m =
[[-11  -7 -14 -50   6   3  25 -19  -5 -20]
 [ 15  36  16  23  -5  30 -15   2  -1  56]
 [ 33  11  29  80   6 -53 -26  66 -22   9]
 [-16  -6  10 -52  12  29  25  24   0   5]
 [ 13  36  12  29   3  26 -16   4  -1  56]
 [ 34  21  10  81  12 -39 -16  26  -1  53]
 [ 34  11  29  81   9 -53 -22  61 -20  14]
 [-16  -3 -14 -51  10   8  25 -11  -7 -26]
 [ -2  -9   2  29 -12  15 -15  -7 -22 -38]
 [ 16  36  17  21  -7  30 -15   1   0  55]
 [ 12   9  21  41   7 -35 -51  69 -28 -26]
 [ -9  -9   2  24 -13   6  -9 -20 -10 -38]
 [ 19  13  28  56   3 -50 -51  69 -28 -11]]
What is the third entry from the end, reading row by row?
Answer: 69
What is the top-right entry?
Answer: -20
The second entry on the main diagonal: 36
What is the third entry, reading row by row?
Answer: -14
The bottom-left entry is 19
What is the smallest entry in the last row?
Answer: -51
The entry directly below -13 is 3
What is the entry just right of 80?
Answer: 6
What is the entry directly above 4?
Answer: 24
What is the entry directly above 19?
Answer: -9
The largest entry in the first row -> 25
What is the fifth entry in reading order?
Answer: 6
What is the third entry on the main diagonal?
Answer: 29
The last entry, reading row by row: -11
What is the entry just left of 53?
Answer: -1
What is the first entry in reading order?
Answer: -11
What is the 2nd-last entry, reading row by row?
Answer: -28
The fourth entry, reading row by row is -50
What is the fifth-last entry, reading row by row?
Answer: -50

Read these off the table that follows.
1) Which number is the bottom-left entry?
2) Which number is the top entry of the column that holds the largest entry?
3) Which number is the entry directly below -5?
4) Which number is the entry just right of the smallest entry?
5) Which number is the last entry, reading row by row?
6) Which number is the 1st entry on the main diagonal?
7) Which number is the largest entry in the first column?
8) Which number is the 3rd largest entry?
[[ 13 -34   0  10   9]
 [  4  12  27 -16  27]
 [ -5  -1   0   2   2]
 [-13 -44   6 -35  63]
 [-14   8 -16  18 -21]
 [ -9 -21  25   6  22]
 [  0  15  50   2 -42]
 [-18 -73  41  -2  13]
 [ 15   2  47  31 -25]
 [ 18  26  21   9  29]
 [ -7  -1  -2   2   1]
 [  5  14  60 -17  62]
 [ -1   3  -4   0  -3]
 [ 13  13  33  -2  61]
 [ -4   0   1  -1   0]
 [  0  -3  -3  -1  -1]]
1) 0
2) 9
3) -13
4) 41
5) -1
6) 13
7) 18
8) 61

x =
[[-53 -57  28   2 -51  15 -74 -33 -30 -59   9   1  53  13]
 [ 26  58  11  -3 -55  17 -35 -21  18  -7  36  -1  44   4]
 [  1  17  -8  -1 -88   2 -13  57  25  50 -15  -2 -12  -9]
 [ 12 -34   9   0 -21 -18  14  13 -12 -37  11   2  29  18]]
Rows and columns are numbered from 0.
The entry at row 0, column 1?
Answer: -57
The entry in row 2 and column 0: 1
The entry at row 2, column 1: 17
The entry at row 0, column 2?
Answer: 28
The entry just right of 26?
Answer: 58
The entry at row 0, column 0?
Answer: -53
The bottom-left entry?
Answer: 12
The entry directly above -3: 2
The entry at row 1, column 0?
Answer: 26
The entry just right of 50 is -15
The entry in the top-right corner?
Answer: 13
The entry in row 1 and column 2 -> 11
The entry in the bottom-right corner is 18
The entry directly below the smallest entry?
Answer: -21
The entry just right of -13 is 57
The entry directly above the smallest entry?
Answer: -55
The entry directly below 25: -12
The bottom entry of the column that holds the largest entry: -34
The entry just left of the smallest entry?
Answer: -1
